In the rows, zero is written as 128.
Rotation paths and how fast each direction turns (degrees each step)
Each turn is a multiple of 5 degrees from 10 to 175, or 0.
Each row of a path follows its step; steps can be skipped.
Rotation 1:
step 0: [123 128 122 121 134 131 131 135 128 134 138 135 118 130 125 141 135 123
 136 130 126 124 132 130 134 123]
step 1: [126 137 121 129 130 133 124 129 138 130 132 126 129 134 126 139 136 121
 127 134 131 117 137 138 127 128]
step 2: [128 130 126 133 122 129 133 130 132 133 130 114 138 135 128 133 132 120
 120 132 138 119 122 132 124 133]
step 3: [125 124 133 135 109 124 130 141 129 134 131 121 129 129 130 125 131 126
 128 126 136 133 123 129 123 134]
step 4: [127 134 133 132 123 131 126 141 133 134 130 131 123 128 139 122 124 124
 127 122 122 143 127 129 127 137]
step 5: [126 133 131 122 141 136 130 142 131 130 130 132 123 130 133 127 121 126
 126 120 126 130 123 128 142 131]
step 6: [114 128 129 123 134 136 122 136 134 126 127 131 124 124 122 135 121 126
 129 130 133 120 126 130 139 121]
step 7: [114 124 123 131 127 134 121 125 131 132 123 132 133 128 128 144 122 125
 120 135 132 121 134 126 127 130]
step 8: [119 121 128 133 126 126 137 126 129 136 126 129 137 136 129 135 130 133
 121 122 140 125 137 126 122 135]
step 9: [119 128 131 134 126 130 142 131 131 139 134 131 131 126 127 124 133 129
 136 122 137 135 129 126 115 128]
step 10: [130 133 122 134 132 135 133 139 125 138 139 134 123 127 129 126 135 123
 138 131 126 136 129 122 126 133]
step 11: [134 136 126 129 138 134 124 141 135 129 133 130 120 134 127 124 135 124
 128 136 133 124 134 130 136 132]
[124 128 130 130 130 127 131 123 127 128 129 132 127 129 128 131 123 128
 131 126 129 124 131 123 128 127] -> 40
[128 124 128 131 124 129 123 130 125 128 127 130 127 127 129 133 128 127
 135 131 124 129 129 129 127 129] -> 110
[132 129 126 127 123 130 128 129 129 127 131 127 134 129 132 126 125 129
 132 127 132 131 130 124 128 126] -> 60
[128 129 130 123 131 126 127 131 130 127 126 132 125 131 132 128 128 127
 128 133 128 130 127 125 131 124] -> 60
Rotation 2:
step 0: [135 116 125 115 135 128 122 133 125 140 135 126 125 130 132 115 128 132
 134 122 121 130 132 131 133 128]
step 1: [132 127 128 113 138 132 116 127 120 129 145 133 129 132 127 122 124 134
 128 130 132 129 127 123 131 129]
step 2: [121 132 128 125 126 134 121 123 112 128 140 134 128 137 122 127 129 126
 121 136 135 122 137 124 133 124]
step 3: [119 124 136 130 123 134 134 129 112 126 131 132 126 130 129 128 131 119
 129 121 129 119 140 129 137 119]
step 4: [129 114 140 133 124 128 131 135 122 122 137 135 120 122 129 126 123 119
 135 120 124 132 130 134 132 124]
step 5: [134 108 129 128 119 127 116 131 128 132 134 130 116 128 126 120 124 128
 134 134 124 135 126 130 130 126]
step 6: [128 112 129 113 130 133 118 127 127 140 128 127 128 135 128 121 131 136
 131 134 129 131 131 126 136 126]
step 7: [120 128 137 114 139 134 124 127 120 129 140 128 136 137 123 127 129 134
 127 131 131 133 133 130 136 127]
step 8: [120 136 135 126 121 136 123 133 115 118 141 129 130 138 122 131 125 125
 128 132 125 125 135 132 133 127]
step 9: [126 121 134 129 112 140 128 136 120 121 126 138 125 130 130 128 125 120
 132 126 124 119 139 129 132 128]
step 10: [127 107 135 130 128 136 131 135 132 130 128 137 121 120 128 124 119 123
 131 127 126 128 137 132 132 130]
step 11: [122 115 130 125 132 128 118 137 135 135 135 126 115 124 124 123 122 136
 132 135 126 134 130 130 134 126]
[132 128 128 130 121 128 132 130 130 127 131 129 131 127 126 125 130 127
 129 124 124 126 128 131 127 128] -> 70
[129 132 129 125 130 131 125 130 123 127 128 128 131 127 123 128 131 127
 125 127 129 124 129 129 124 133] -> 60
[124 136 132 128 126 131 130 125 130 130 130 128 126 128 125 126 132 127
 130 127 131 129 128 128 130 125] -> 70
[125 130 126 129 127 129 130 126 127 121 129 128 131 125 131 126 124 125
 128 131 129 124 132 125 130 127] -> 60
Rotation 3:
step 0: [123 131 141 127 125 111 124 126 131 120 134 126 124 137 123 134 130 122
 136 130 126 140 130 120 128 129]
step 1: [128 128 139 129 127 126 133 137 131 129 130 133 127 128 127 128 130 117
 131 119 116 134 132 122 148 129]
step 2: [130 117 145 125 124 129 131 140 133 123 139 129 126 132 123 120 130 118
 128 124 132 122 125 122 125 131]
step 3: [121 124 140 126 142 112 127 130 133 128 128 123 124 129 130 121 126 125
 132 121 128 117 131 131 135 137]
step 4: [127 133 143 137 128 122 139 130 129 142 128 133 119 128 127 122 131 131
 136 123 136 129 127 120 129 135]
step 5: [121 129 141 125 137 130 134 128 126 125 131 132 131 135 128 125 135 133
 127 128 141 126 116 125 144 129]
step 6: [121 131 131 141 125 123 131 130 134 118 134 123 132 141 133 118 133 133
 139 129 137 125 134 125 134 126]
step 7: [117 122 132 136 127 132 138 133 126 128 125 130 127 126 126 125 119 122
 145 134 132 130 128 135 142 129]
step 8: [127 123 135 128 132 125 138 133 119 124 134 126 123 137 114 132 137 129
 143 136 131 125 128 130 127 120]
step 9: [122 134 134 121 136 120 130 127 130 124 146 126 120 129 132 132 126 126
 139 134 126 135 134 130 138 124]
step 10: [138 130 136 125 123 130 137 130 129 125 136 143 125 133 124 119 129 128
 140 127 120 134 137 128 136 133]
step 11: [129 110 134 119 129 123 134 137 134 130 141 132 125 134 128 120 129 128
 124 132 130 128 127 136 136 129]
[128 122 126 130 124 131 128 132 132 125 127 127 131 129 130 123 126 126
 127 128 127 124 130 131 130 128] -> 80
[128 123 131 125 127 132 131 125 126 125 129 129 130 130 125 132 129 129
 127 124 131 129 126 132 125 130] -> 125
[130 129 129 123 129 129 131 129 135 127 131 129 125 126 126 130 126 127
 129 127 122 125 128 127 126 129] -> 45
[129 129 128 127 131 128 124 129 126 122 134 124 128 126 129 127 128 129
 126 128 132 124 127 125 127 125] -> 115
Rotation 4:
step 0: [117 123 127 134 122 128 128 124 120 124 135 132 114 132 122 125 128 124
 143 128 127 131 137 126 135 126]
step 1: [122 122 127 132 124 119 116 133 121 127 134 123 114 124 129 130 129 141
 126 130 129 130 135 130 123 118]
step 2: [131 124 114 119 125 131 122 137 124 121 123 124 119 125 121 143 127 132
 125 130 134 133 128 122 124 128]
step 3: [119 121 123 117 122 137 131 126 119 127 117 125 127 135 129 129 116 130
 127 121 127 127 135 118 124 128]
step 4: [121 129 136 117 124 131 123 126 130 126 126 129 135 130 134 126 137 138
 119 122 125 126 138 116 121 121]
step 5: [125 138 125 120 122 125 121 129 139 120 128 129 136 132 126 135 137 130
 133 127 126 130 136 119 133 140]
step 6: [114 128 121 128 130 124 132 127 135 125 133 129 133 134 126 117 121 134
 132 134 127 129 140 128 129 143]
step 7: [127 118 133 127 138 130 126 131 128 123 141 126 127 132 120 120 139 132
 124 135 126 131 140 133 122 131]
step 8: [126 126 130 132 135 132 117 130 129 122 130 122 118 133 121 139 132 118
 132 122 127 134 135 135 122 138]
step 9: [115 132 124 134 135 135 130 130 126 134 130 129 115 121 132 131 119 130
 131 119 130 138 133 127 116 131]
step 10: [128 132 132 118 129 132 133 133 114 131 131 131 118 118 128 129 135 131
 128 127 121 141 135 120 125 125]
step 11: [124 130 135 122 119 117 124 126 120 117 121 128 115 126 132 132 127 123
 124 128 123 134 131 118 134 135]
[129 129 131 130 131 128 131 128 126 124 131 128 124 125 126 126 129 129
 129 122 129 132 125 132 130 131] -> 35
[127 125 127 125 126 132 134 129 127 132 128 130 127 128 125 121 127 127
 130 128 128 129 131 128 129 126] -> 110
[129 128 131 127 130 131 125 129 125 131 128 128 129 124 127 127 133 136
 127 131 127 126 127 130 128 128] -> 125
[126 126 128 125 130 126 131 131 130 125 122 127 127 125 127 130 127 131
 127 125 125 125 127 126 132 124] -> 40
Rotation 5:
step 0: [122 125 125 144 129 121 135 128 121 128 136 129 130 131 117 121 130 137
 127 123 138 136 140 132 125 134]
step 1: [128 130 128 126 135 133 142 130 123 133 127 138 132 124 121 130 126 131
 115 141 125 124 128 142 133 129]
step 2: [117 131 121 125 126 122 135 131 133 137 132 127 133 120 132 126 137 117
 129 129 113 133 132 133 117 130]
step 3: [124 126 130 117 134 132 125 131 120 120 117 117 130 128 126 145 130 122
 129 129 121 124 139 127 124 122]
step 4: [135 136 134 128 121 130 120 133 122 130 132 128 135 135 147 132 119 121
 132 124 119 131 130 122 133 129]
step 5: [129 127 124 121 128 131 108 137 125 122 137 124 133 123 127 129 129 135
 134 123 139 132 117 128 131 123]
step 6: [140 123 130 125 133 131 127 126 122 140 128 128 120 128 131 121 129 137
 130 125 132 116 116 116 127 137]
step 7: [125 135 126 129 136 124 125 122 141 134 130 128 120 141 119 118 135 129
 120 128 136 136 127 120 130 126]
step 8: [135 119 134 132 126 124 126 117 136 120 119 128 123 120 123 122 129 128
 116 142 127 128 132 132 130 137]
step 9: [129 133 133 139 122 130 140 115 136 124 132 130 125 127 124 131 127 112
 130 122 126 129 122 137 120 125]
step 10: [119 118 123 120 119 133 141 126 128 121 122 125 125 126 128 131 118 130
 141 131 132 136 137 135 131 124]
step 11: [127 129 130 139 133 121 140 136 111 121 135 133 133 131 135 130 129 130
 136 123 128 129 137 130 130 135]
[129 135 125 129 127 131 130 129 127 132 125 131 126 131 129 129 123 124
 127 130 130 128 125 127 128 127] -> 135
[132 127 125 129 132 128 123 129 133 129 128 126 130 128 127 129 125 127
 128 126 129 125 126 122 131 130] -> 40
[129 127 131 126 124 131 130 129 129 129 124 129 129 126 132 127 126 132
 128 132 125 126 128 125 128 134] -> 160
Rotation 6:
step 0: [128 114 127 131 129 119 115 132 131 133 132 117 126 125 131 126 134 127
 120 122 132 144 126 133 134 128]
step 1: [124 120 122 119 127 121 122 126 131 137 134 127 122 128 137 129 133 131
 119 137 124 141 133 137 138 135]
step 2: [125 110 129 117 117 130 129 128 126 132 132 125 132 127 124 125 133 122
 129 137 125 136 130 130 142 136]
step 3: [128 121 124 119 123 131 131 127 123 125 130 136 140 111 136 128 132 124
 133 134 130 137 134 126 137 136]
step 4: [128 123 124 129 118 130 128 138 126 121 128 128 129 108 127 129 138 123
 130 127 129 133 137 121 139 121]
step 5: [130 130 116 122 117 128 124 134 127 126 125 129 124 113 140 120 134 123
 125 125 125 137 126 126 129 115]
step 6: [123 128 117 119 116 129 130 132 134 133 133 117 123 114 126 125 129 123
 122 136 121 129 125 132 121 117]
step 7: [122 128 120 119 118 131 128 122 127 130 136 112 133 121 133 123 133 119
 128 130 133 130 116 127 119 131]
step 8: [123 133 127 123 127 131 126 125 125 128 137 114 132 116 133 132 144 129
 122 136 129 119 129 125 122 137]
step 9: [128 122 137 124 126 132 117 133 120 126 130 115 135 122 134 120 144 134
 122 123 127 124 125 123 126 130]
step 10: [122 125 135 123 131 126 118 134 126 129 134 124 135 118 138 124 132 145
 120 126 121 132 133 136 124 124]
step 11: [110 120 134 126 119 122 121 132 128 127 137 118 133 130 130 125 131 134
 129 125 124 137 130 136 132 120]
[124 127 128 125 127 128 128 125 128 128 131 129 128 131 128 133 125 126
 126 131 126 128 121 129 130 125] -> 70
